T: 4 groups of rows, each row roughly a mix of its group's hidden directions
T (120 x 10)
[[ 12  -3 -37  15 -29 -42 -10  -3 -23  22]
 [ -8  11  -4   2   5   3  46 -31 -47   5]
 [  3 -12  33  22  14 -32  10 -46 -17 -10]
 [ -9  18  57  -6  -2   2   4 -22   0 -37]
 [-18   7 -17  26 -12  30  35   8  11 -42]
 [-22   5 -44   8  30  38 -14 -11   2 -20]
 [-25 -20  29  -6  30  27 -28  27 -14  19]
 [-16  11 -16 -17  30  -1  47  17  23  27]
 [ 14 -22   4   8 -17 -14 -51  18  37   4]
 [-42   8   1  -2  -3  12  54  -6  -6 -25]
 [ 52 -12 -16 -15  -9 -35 -14 -21  11  -9]
 [ 47 -22  32   3  19 -26 -22   0  11  12]
 [ 29 -14  37  -5  -8  -9 -24 -24  36 -22]
 [  5  24  28  17   7 -32 -28  44  11   5]
 [  0 -13   8  -6  -3  -5  27 -34  54 -21]
 [-13 -37  34 -21  -1 -37  -1 -28   3 -17]
 [  3  26  19 -28 -13 -47  11  16 -31   0]
 [-16  10  -3 -48   0   7 -28 -41 -17   6]
 [  2 -35 -12   3 -23 -14   7 -26 -49  16]
 [-25  -5 -25   7  41  41 -26  -4  -5 -15]
 [ 32 -10 -13  41 -23 -27   8  -7 -28 -22]
 [ -1  16 -40   9 -13 -13  54 -14   4   9]
 [-10  -6  -4   7 -44 -15  17  11  53  -2]
 [ -4 -11  12  -4 -16   5 -61 -33 -12  -1]
 [  6  -5 -14  52 -12 -10  36   5 -23 -22]
 [  8 -10  12 -38   4 -36 -26 -16  11 -38]
 [-21  22  -2   3 -10 -10  18  43 -47  11]
 [ 11 -46  11 -18  -5 -30 -23  11  34 -14]
 [-13 -23  -3  -9 -41 -25  48   0   6  14]
 [  6 -31  -1 -12  11  17  -7 -41  42 -24]
 [  5  16 -18   4  15  -6  44 -35 -24  31]
 [ -3  29 -39   1   5 -37  26 -28 -14  -8]
 [ 25   1  18  -5  27 -38 -49   2  -2  -2]
 [-26  27 -21 -37 -16 -26  19  32  -1  -5]
 [ 42 -12  -1 -18   0  -3 -16  -6  47 -28]
 [ 13  -7  -2 -28  48  30 -32   0   1 -16]
 [-30  -7  -4  14  19  38  13 -17  42 -19]
 [ -6  -9  53 -15 -22 -29  23  12 -14  14]
 [ -1   3 -14 -36  19 -22 -36  37 -21  13]
 [ -4  22  -3 -15 -23 -45   2  37  23 -17]
 [ -4 -29  14   9 -26 -46  34  -7  21   0]
 [  7  34 -16  24 -27  24  23  19   3  36]
 [ 35  15 -33  26  22   8 -22 -26  10 -22]
 [ 13 -54  22  28  -1 -21  -4   8   1  27]
 [-17   8 -15   4 -27  26  -4 -30 -22 -47]
 [-20  16 -31  31  -1   6  35 -11 -36  18]
 [ 32 -31  -1 -37  18 -23  10 -13  13  29]
 [  4  -1   4 -39  37 -17   4 -31  -4  35]
 [ 25   3  34 -42   4  10 -15   6  39  -8]
 [-24   6 -25  -9 -22  44  31 -13  11 -23]
 [ -3 -26 -49  23   7  11 -34  -5 -14 -20]
 [ -6  13  -4   3  15  12 -42  40 -39   9]
 [ -4 -13 -28  25  40  37 -20 -19   2 -15]
 [  3 -44  -8 -10 -16  -1 -46  17  27  -6]
 [-26   6 -15  10  10  38  -7  -6 -54  -2]
 [-19  -3  17  35   6  12  -6 -52  17 -22]
 [  3  59 -15 -20   4 -17  -9  15 -26 -14]
 [ 21  12 -56   2  11 -33  -9 -17   4 -16]
 [-47   6  13 -25 -28   9   7  15   3 -37]
 [-22   1 -14  14 -19  -1  -7  64  -9  11]
 [  0  15  13  12  38  17 -53  11 -16  -7]
 [-18  19 -11 -18  41  14 -35   1 -18 -31]
 [ 34  40  -7 -20   8  -2   4  37  20  23]
 [ 37 -14   8  11   2   0  -7  24  54 -18]
 [ -3 -19 -14  25 -30  27  29   0  29  32]
 [ -1  -8 -16 -23  22  35  30 -43  -7 -15]
 [ 24  16  -8  -2  18  30   9 -50  29   1]
 [ 23 -29  10  15  -5 -39 -34   8  28 -19]
 [-39 -14   0 -43  19 -21  -7   4 -20 -26]
 [ 23  12  44  -4  21 -34   1 -36   2   7]
 [  6   5  60   9 -29  11  13 -12  24   0]
 [ 16 -10  20 -37  21  -3 -28 -47  -4   4]
 [ -1  13 -68  10  -4   5  12  12  -7  17]
 [  1 -20  34 -17  42 -21   0 -16  11 -34]
 [-25  -2 -25 -56  12  16  -6 -11 -16 -18]
 [  3  24 -56  16  -7  30  26   0   2   3]
 [ 41 -19 -20  10  14 -33  18 -32  16  -7]
 [ 36   7   9  -8  21 -14 -47  28  16  14]
 [  7   6   8 -32  33  -1  23  27  38  23]
 [ 17   0  20  18   4   3 -15  50  -4  42]
 [-28 -19  -1 -34  -5 -39  21  17 -30   6]
 [ -4  -8 -12 -10 -32  -5  49 -14  39  -3]
 [ 34  15  21   9  37 -12 -42  -8 -15  14]
 [-12   4 -49  30  -1  17  22   5 -29  21]
 [ 23  19  -1  15  -8   1   2 -43  26 -44]
 [-40  -8 -25  41   9  -1  18   3  11  32]
 [  7 -12   8  62 -12   0  17  13 -17 -24]
 [  0 -26   3  48 -12 -10 -39   9  21  17]
 [ 33  10  13 -51  -2   6 -11 -17  -4 -34]
 [ -6 -21  35   7  14  25 -45 -18  25  -3]
 [  6  13  -5 -14   1   6  30 -37 -39 -36]
 [ 19  45  14 -21 -32 -29   4  23  -5  12]
 [-20   8  -7  31 -11  19  36  -8 -34 -33]
 [  6  -3   4 -26  -4  -6  55 -38  16  10]
 [-31  27 -20 -25  -9  25  10  40 -19   9]
 [ -6  -2   8 -55  33   2 -16 -22 -25   4]
 [  6 -59   4  20 -11 -30  -4  16   7  18]
 [ 12   4  -9   2 -40 -32  41  12  -7  29]
 [ 19  -3  19 -15  47  -7  43 -22  -3   3]
 [-39  28 -20 -40 -21  17  -5   0 -22   7]
 [ 21  32 -32 -27   8  37  24   6   6  17]
 [ 23 -40  22  44  -2 -16 -19 -11  15  -3]
 [ 18  20 -40 -12  29 -15 -33 -10  -6 -29]
 [ 26   7 -14 -23  40  41 -21 -18   6   0]
 [  7 -56 -27 -13 -12 -21  -3   1  24  17]
 [  4  10 -19   7  45  25 -42 -10  -6 -24]
 [-12  15 -63  15  -6  17  26  -6   1   2]
 [  3  11   9   7 -14  -6   9  69   0  15]
 [ 17 -11  26 -21  42 -14  12 -33  18 -22]
 [ -3 -27   8  16 -39 -46 -18  21  -3  11]
 [  3   0 -28  40  -5   2  50 -21 -15   3]
 [  1  -2 -52  16 -27 -24  20  22  19 -10]
 [-31  14  -3  12 -19  41   7  30  15 -32]
 [ -2  32 -49   7  31  17 -17  -2 -16 -17]
 [ 21 -11 -29   2  28  48 -17 -12 -14  19]
 [ 12 -19 -48  16 -11 -29 -20  26  17 -12]
 [  5 -12  24 -20  55   3 -19 -16   1 -28]
 [-13  21  13   2 -39  -6  18  22  38 -31]
 [ 11  -4   3  26 -35 -23 -29  12  43  13]
 [-12  21  -8 -25  -3  12  19  53  29  10]]

the one row of each list that fits no group (the others fit one group, some only roughly)
  j306: [-25  -3  19  47  13  17  38   0 -20  -9]
  j913: [ 20  13   1  -5  17  18 -11 -17  -3 -63]
  j833: [-10  36  -2 -48  11 -28  21  -7 -15  14]
  j421: [-16   7 -22  16   7  23  14 -39  14 -45]
  j571: [  5 -21  25  19 -10 -47 -26  11 -31   7]
  j757: [ 28  11  32 -26 -22 -21 -32  16  26   5]
  j618: [  5  49  -6 -37  -5  10  22  25   9  21]
  j663: [  1  -5 -46   0 -22  -3  -4 -49   7 -20]
  j930: [-47  17   4  11  13  28 -11  33   2 -28]
  j184: [ 13  29  12  40 -17  -1  14 -44   0  18]
	j913
  j880: [  2  16 -16 -44  23 -21  37  15   7  22]
  j127: [ -7   0   5   3  29  29  14 -15 -42  40]
  j189: [ -8  18 -33 -33   5 -29  25  -8 -29  25]
  j425: [ -3  24 -20 -25 -17  19  16  30  38 -27]
  j302: [ 14  16  65  11   5 -16   6   5  -5  21]
  j389: [ 32  -1 -10 -15   2   0 -16  49  31  25]
  j117: [ 32  34 -40  16  -6 -25  16   6 -21  13]
  j753: [  2  25 -28 -57 -12 -17  12  -1  -9  15]
  j738: [  3 -15 -23 -29  14  47   1 -17  31 -18]
  j797: [ -4   0  -9 -17  29  43  17 -31  10  34]
  j419: [  1   7  16  32  43  33 -19 -18 -15 -20]
  j786: [  0 -44  23  10   2 -29 -18 -30  25 -19]
  j54: [ -1   5  30 -17 -26  27   1  42  34  -6]
	j797
  j254: [-25 -31  13   0  -7  40 -15  -8  42  -4]
  j923: [ 29  -8 -52  -1 -28 -20  14 -11  20   9]
  j546: [ 40 -22   6  36  37 -12  -3 -17 -20  -1]
  j142: [ 28  28  -9 -33  34   9  -1  39   4   1]
  j414: [ 22 -19  17  26 -25 -45 -29  -9   6  15]
  j774: [-32  -7   1 -17  30  28  22 -11   9 -43]
  j590: [  1 -30   3  37 -43 -15 -18 -19  17  14]
  j702: [  8  -1  30  10 -25   6 -33  20  31  37]
  j955: [ 31   2 -19 -13   9 -30 -39  29 -11  24]
  j438: [-43  -8  -8  10 -34   0 -12  42  15 -13]
  j984: [  1  -7   7   3   6 -25 -15 -36 -54  18]
  j505: [ 33 -21  19   4  28 -19   2  -4  -2  50]
	j702
  j831: [ 19 -14  -5  13 -30  23  11 -25  51   0]
  j31: [-20  35  23  -8 -11 -34 -20  15   4 -38]
  j859: [  6  11 -33  -5 -18  16  -5  21 -43  37]
  j940: [  1  19  52  24  20   8   3 -10 -34 -16]
  j331: [  7 -24 -23 -35  -2  21  -2   2  47 -22]
  j342: [-10   4  -6 -21  -5   2  62 -14  25 -17]
  j210: [ 29  45 -40   0   8 -22   0  -4 -20 -11]
  j373: [ 12  -2  28  38  12 -22 -36 -32 -15   5]
  j155: [ 20  27 -28  12 -39 -35   2  25   1  10]
  j762: [ -4  -2 -30 -10 -20   8 -20   4  60  -4]
	j155
  j811: [ 13 -21  29  51  -3 -25 -16   9 -20  10]
  j990: [ 37   0 -18 -29  17 -28  19  13  36  11]
  j695: [  0 -20   9  62 -21  -6 -19  12  11 -14]
  j666: [-26  37  30  33  21 -15  27   4  -5  -9]
  j263: [ 13 -12  10 -21  43 -10 -32  30  -2  30]
  j29: [-42  10   9  22 -14 -15 -27  31 -14 -29]
  j709: [ 46  27  -3  11 -14 -41  15   2 -20  10]
  j139: [ 17  28 -14  22  -2  25 -12  -5 -42  35]
  j249: [-16   5 -19 -12 -13  31  -1 -27  17 -51]
  j677: [ 23 -14 -12  11  22   6  39 -34  24 -28]
  j791: [  8   4 -10 -22 -26  10 -54  -2  35  -6]
  j830: [  2 -38 -33  40  -4  35 -11   9  -3   4]
	j263
  j42: [ 18 -13  -6  31 -33 -11 -42  -8  -9  31]
  j697: [ 23  20   5  29 -20 -36  15  -4  40 -16]
  j329: [ 19  48  25  13  -2 -11  24  -4 -37   4]
  j450: [ 17  -1   6 -10  14  24  18 -34  10 -52]
  j877: [ 15  42 -42 -16   5 -29  -4  12 -22  -9]
  j708: [-38  34   3  -3   6  14  38  26  15 -19]
  j714: [-34  10 -22 -12  -4  33  -1   8  49 -10]
  j45: [ -8  -9 -47 -28  12 -23  24 -28 -19   4]
  j917: [ 17  11  -6 -24  32  40   8 -34 -16  22]
  j223: [-13 -11 -10   2 -48 -23  15 -21 -32 -25]
  j203: [ 11  34 -14 -13 -49 -20  19   8  21  15]
	j223
  j109: [  9  44  -3   2  39  19  -2   9 -36  18]
  j612: [ -6  10  21 -22 -22 -29 -24  33  32  23]
  j317: [ -1 -16   3 -12   7 -51 -12  42  -6  22]
  j701: [ 26 -47  -1   1  31 -29 -12   1 -24  14]
  j905: [ -7  48  31  -6   0   2   8  26 -36  13]
  j321: [ -7  13  13 -43   9  43  -9  29   1  20]
  j388: [  5   3  11  15  21  26 -46  -2  43  -9]
  j44: [ 17  -1  18  42   9  41 -27 -24   7  -8]
  j10: [-24 -14  -2  35  11  55   4   0   9  20]
  j635: [  4  12  18  -8  30  -3 -17  28 -32  45]
  j903: [-32 -29 -23   4 -16   8  28  15 -34  26]
  j614: [-11  28 -19 -51   0  -5   9 -21   4 -33]
	j612
  j95: [-13 -27 -17  -7   8  49 -28 -25  13 -16]
  j608: [-10  44  38   4 -14 -16 -10  39   3   1]
  j307: [-12 -23  18  37 -22 -20   2 -49   0  -4]
  j824: [ 35 -28 -11 -12 -16  -5 -28 -32  32  13]
  j7: [-25   2  -2 -24   9  34 -26 -20  43 -11]
  j434: [ 37  12  21  30   3 -40 -15  26 -14   4]
  j582: [ -8 -51 -23 -13  14 -30   6  14 -16  26]
  j936: [  1   4  48   3   6   6  -2   2 -56  -7]
  j212: [ 31  -1 -32  25 -15 -32  36  19   1  -9]
  j547: [  8 -22 -14 -31 -22 -34  45  10   3   7]
  j410: [-15  31  -2 -22 -20  33  22  13 -25 -34]
  j933: [-18  28   2 -39 -12  -4  -1   8 -49  16]
	j434
  j621: [-10  17 -38  24 -28   5  -3  11  22 -42]
  j165: [-40 -17  39 -20   1  32 -17  15  12   5]
  j19: [ -4 -34 -25  -4  -6  19 -27 -19  17 -44]
  j135: [ 13  -7  57  27  -3  22   2 -22  18  -7]
  j427: [ 22 -16 -15  24 -31  -2 -18 -28  15 -42]
  j956: [-14  14 -19  22 -19  53   8  -3  31  11]
  j559: [-48  28   9 -23  -2   3   0  -1 -41 -13]
  j989: [ 14  38 -21 -34  -5   7  11 -34  30  -4]
  j202: [-22 -12  13  47 -15  29 -27   9 -10 -25]
  j916: [ 28  38 -24  -7   8   4 -38   1  18 -29]
	j989
  j205: [-20  28  32 -17   3  43  -3 -15  -2 -31]
  j583: [  9   7 -38  -7 -28 -29  -3 -28 -38 -10]
  j459: [ 25 -14  -7  25  -6  13 -28 -53  13  11]
  j964: [ 29   0 -36  -4 -38 -36 -18   6  15   3]
  j181: [ -4  -5 -29 -23   1  15  48  -6 -10  39]
  j325: [-13 -33  -8  24 -15   8  -4 -12  -9 -56]
  j746: [-15  33  48   8  -8 -28   2  28 -12  11]
  j66: [-40  26  -3   2  -4 -37  22  20 -31   9]
  j673: [ -8 -13  39   4  22 -29 -33  16  16 -29]
  j883: [ -9 -24  38  23  31   6 -23   5  20  31]
  j781: [ -1  19  17  -9   0  40  24  43  10 -28]
  j61: [ 13 -35  21  15 -11 -39  -3 -38 -17  10]
  j401: [ 10  12   8 -38 -38 -24  -3  29  14  27]
  j630: [  7  -3  45 -15  29  -4 -15   6 -20  42]
	j325
